One turn sends every row of this set to another row. A few are shown first. Where does it send the rows asked after them?
Z_862: [-0.43  0.23 -0.72 -1.57 -1.21  0.38 -0.42 -0.86 -1.95  0.78  2.59  0.46
  1.01 -0.95  0.51 -2.14 -1.51  0.02]
Z_337: [-0.08 -0.07 -1.75 -0.38 -2.12 -1.07 -0.77  0.10  0.63 -0.15  1.60 -0.88
 -0.42  1.63 -0.56 -0.26  1.85 -0.98]
Z_382: [ 1.23  0.72 -2.10  0.86 -0.67 -1.34 -0.42  0.76 -1.30  0.80  1.92 -0.50
  1.12  1.83  1.58 -0.97  1.29 -0.99]
Z_949: [-0.41  0.00  0.38  0.26 -1.36 -1.03 -1.29  1.42  0.07 -0.84  3.13 -0.15
  0.75  1.51  0.52  0.52 -0.33  0.33]
Z_966: [-1.08 -1.03  0.59  0.90 -0.12 -0.72 -0.74  0.63 -0.66  0.23  1.85  1.81
  1.57  1.17  1.63 -0.59  0.35  0.58]
Z_449: [-0.86  0.86 -1.93 -1.46  0.42 -0.98  0.63  0.28 -0.83  1.50 -0.04  1.63
  1.05 -0.23  0.34 -2.41 -0.24  0.23]
Z_830: [-0.97  0.28 -1.73 -1.20 -0.33  0.15  0.02 -1.08 -0.13 -1.37  0.58 -0.49
  1.35  1.99  0.68 -2.17 -0.15 -1.15]
Z_801: [-0.66  0.60 -2.02 -2.18 -0.02 -0.68  0.45 -0.17 -0.65  1.00 -0.78  1.05
  0.96 -0.65 -0.36 -1.52 -0.40  0.69]
Z_868: [ 0.97 -0.34 -1.40 -1.20 -1.01 -0.16 -0.87 -0.03 -2.02 -1.05  2.17 -0.71
  0.16 -0.55  0.05  0.43 -1.99  0.47]
Z_269: [ 0.40  0.29 -0.94 -0.34  0.40  0.51 -0.69 -0.84 -0.27 -1.35  0.02  0.95
  1.13  2.01 -0.60 -2.21  0.02  0.97]
Z_701: [ 0.31 -0.07 -1.41  0.14 -0.87 -0.47 -1.36 -1.21 -0.51  0.13  1.78 -0.02
 -0.81  1.10 -1.28 -0.87  1.84 -1.67]
Z_58: [ 0.41 -0.66 -2.36 -0.40  1.00 -0.68  0.31  0.20 -0.21 -1.53 -0.29 -0.63
  1.84  1.38  0.52 -1.53  0.15 -0.04]
Z_724: [-0.74 -1.29  0.07  0.32 -0.54 -0.96 -1.44  0.54  0.01 -1.40  2.50  0.21
 -0.30  0.90 -0.41  0.96  0.05 -0.26]
Z_640: [ 0.40 -1.05 -0.95 -1.28 -0.83  1.04 -0.37  0.85 -1.15  1.01  1.77  1.36
  0.73  1.01  0.39 -1.63 -1.84  1.34]
Z_789: [ 0.73 -0.02 -0.36 -0.37  0.04 -0.42 -1.67 -0.72 -2.15 -1.10  2.42 -0.80
  0.78 -0.80 -0.46  0.66 -1.01 -0.63]
Z_997: [-0.42  0.70 -2.02 -0.72 -0.02 -1.37  0.43 -0.08  0.21 -1.38  1.00 -1.42
  2.07  0.45  0.55 -2.43  0.48 -0.65]
Z_653: [-0.90  1.10 -1.23 -2.12  0.02 -0.45 -0.22 -0.99 -0.88  0.79 -0.97  0.66
  1.67 -0.54 -0.57 -0.74 -0.08  0.19]
Z_676: [ 0.87  0.53  1.28 -0.85 -1.83 -0.61  0.50  1.29 -0.81  1.23  1.73  0.09
 -0.44 -0.75 -0.82 -0.01  0.33 -0.63]
Z_738: [-0.78  0.98 -1.41 -1.15  0.60 -0.67  0.34  0.87 -0.59  1.78 -0.08  1.51
  1.94  1.02  0.72 -1.92 -0.12  0.16]
Z_390: [ 0.16 -1.16 -1.50 -2.11 -0.14 -0.01 -0.44 -0.03 -0.93  0.59  1.91 -0.99
  1.11 -1.62 -1.31 -1.19 -1.07 -0.51]
Z_290: [-2.15  0.57 -0.61 -1.12 -0.11 -1.33  0.01  0.41  0.75  0.82 -0.37  1.22
  1.52  0.94  0.09 -0.80  1.05  0.00]
Z_975: [ 0.60  0.36 -1.76 -0.07 -1.87 -0.73 -0.66  0.62 -0.19  0.32  1.34 -1.16
  1.00  2.64  0.93  0.15  1.25 -0.84]
Z_384: [ 0.54 -0.62 -1.95 -0.77 -0.97 -0.77 -0.17  0.81 -1.59 -0.75  3.10  0.14
 -0.71 -0.56  0.58 -0.93 -1.87  0.38]
Z_187: [-1.19 -1.95 -0.88 -1.45 -0.19  0.17 -0.81 -1.19 -1.27 -0.40  0.80 -0.40
  1.02 -0.54 -0.03  0.54 -0.45 -1.27]
Z_319: [-1.25  1.10 -0.87 -1.23 -0.09 -1.08  0.13  1.30  0.52  1.43 -0.12  0.97
  2.19  1.21  0.43 -1.24  0.37  0.51]
Z_995: [ 0.81  0.51 -1.30  0.02  0.37 -1.12 -0.19  0.11  0.20 -1.57  0.32  0.11
  1.61  0.40 -0.64 -2.44  0.63  1.65]
Z_617: [-0.45  1.35 -0.70 -0.51 -0.36 -0.30 -0.53 -1.14  0.13 -1.19  1.44  0.33
  1.08  0.97 -0.61 -3.31  0.39  0.12]
Z_821: [ 0.41 -0.57 -1.26  0.16 -0.13 -0.49 -0.46  1.29 -1.72  0.00  3.62  0.75
 -0.15  0.92  1.13 -1.39 -1.62 -0.40]
Z_890: [-0.25 -1.98  0.08  0.15  0.51 -0.84 -0.88  1.50  0.20  0.09  1.02 -0.08
  2.31  0.75 -0.01  0.74  0.56  0.44]
Z_174: [ 0.94 -0.29  0.90 -1.05 -1.07  0.43  0.40  1.38 -1.22  1.54  1.13  0.06
 -0.30  0.67 -0.47  0.54 -0.23 -1.55]
Z_481: [ 1.97  0.66 -1.39 -0.10 -0.52  0.07 -1.66 -1.16 -1.45  0.43  1.31 -0.35
  0.25  0.87 -1.66 -0.72  1.10 -0.63]
Z_895: [ 2.12  1.34 -1.72 -0.28 -1.87 -0.44 -1.12 -0.98 -1.64 -0.07  1.05 -0.25
  0.21  0.22 -0.58 -0.64  0.67  1.01]
Z_204: [ 1.13  0.58  1.02  0.00 -1.10 -1.16  0.82  1.12 -1.90  1.02  1.34  0.29
  0.12 -1.18  0.70  0.30  0.35 -0.64]
Z_102: [-0.23  0.40 -1.37  0.36  0.32 -1.10  0.07 -1.03 -0.78 -2.03  0.05  0.51
  1.52  0.74  1.20 -1.95  0.63  0.53]
Z_521: [ 1.67  0.08 -2.67  0.07 -1.78 -0.83 -0.23 -0.45 -1.68 -0.29  0.75  0.68
 -0.94  0.58  0.63 -0.83  0.55  1.07]
Z_698: [ 0.85 -0.55  0.07 -0.77 -1.11 -1.00  1.26  2.16 -0.87  1.19  1.34 -0.32
 -0.35 -0.66  0.09  0.36  0.20 -1.28]
Z_247: [-1.36 -0.87  0.12 -0.40 -0.58 -1.64 -0.79 -0.24 -0.19 -0.53  1.63 -0.90
  2.07 -1.26  0.19  0.46  0.93 -0.41]
Z_850: [ 0.48 -0.05  1.30 -0.34 -1.38 -0.06  0.43  0.38 -1.78  0.88  1.00  1.37
 -1.07 -0.25  0.04  0.32  0.13 -0.86]
Z_225: [ 0.01  0.26  0.98 -0.52 -1.34 -0.58  0.80  0.84 -1.59  1.30  1.80  0.22
 -0.40 -0.23  0.64 -0.01  0.26 -2.23]
Z_369: [ 0.77 -0.54  0.43 -0.56 -1.23 -0.28  0.99  1.21 -1.89  0.88  0.46  0.40
 -0.26  0.17  1.11  1.12 -0.20 -1.09]
Z_42: [-0.01  0.15 -1.76 -1.41 -0.02  0.10 -0.16  0.05  0.89 -0.94  0.89 -0.69
  1.11  1.56 -1.31 -2.82 -0.05 -0.20]
Z_737: [-0.09 -0.52 -0.23  0.01 -0.78 -0.98 -0.22  1.85 -0.01  0.86  2.69  1.29
  1.11  0.04  0.44 -2.05 -0.33  1.75]
Z_818: [-1.67  0.02 -0.79 -1.14  0.90 -1.01 -0.31 -0.07  0.39  0.87 -0.60  1.04
  1.35  0.42 -0.95 -0.70  1.12 -0.65]
Z_742: [ 0.16 -1.09 -0.14  0.28  0.67 -0.96 -1.67  0.05 -0.90 -1.17  2.62 -0.41
  0.18 -0.40 -1.27  0.57  0.02 -0.92]
Z_192: [ 1.78 -0.54  0.72 -0.26 -0.37 -0.33  0.63  1.65 -1.56  1.22  0.79  0.67
 -0.45 -0.50 -0.60  0.44  0.08 -0.44]
Z_937: [-1.05  0.93 -0.78 -1.47  0.84 -0.93 -0.53 -0.64 -0.33  0.95 -0.53  0.42
  2.01 -0.56 -1.18 -0.85  0.83 -0.52]
Z_926: [ 1.75 -0.37 -3.02  0.79 -0.35 -1.42  0.04  0.78 -1.41  0.43  1.48  0.41
 -0.34  0.93  0.91 -1.41  0.98 -0.09]
Z_223: [ 0.61 -0.02 -0.29  0.27 -0.33 -0.51 -1.06  2.06 -0.79  0.11  3.52  0.00
  1.05  1.80  0.78 -0.51 -1.14 -0.04]

Z_521 turns into Z_701
Z_390 turns into Z_890
Z_653 turns into Z_290
Now these:
Z_868 turns into Z_724
Z_850 turns into Z_225
Z_269 turns into Z_830

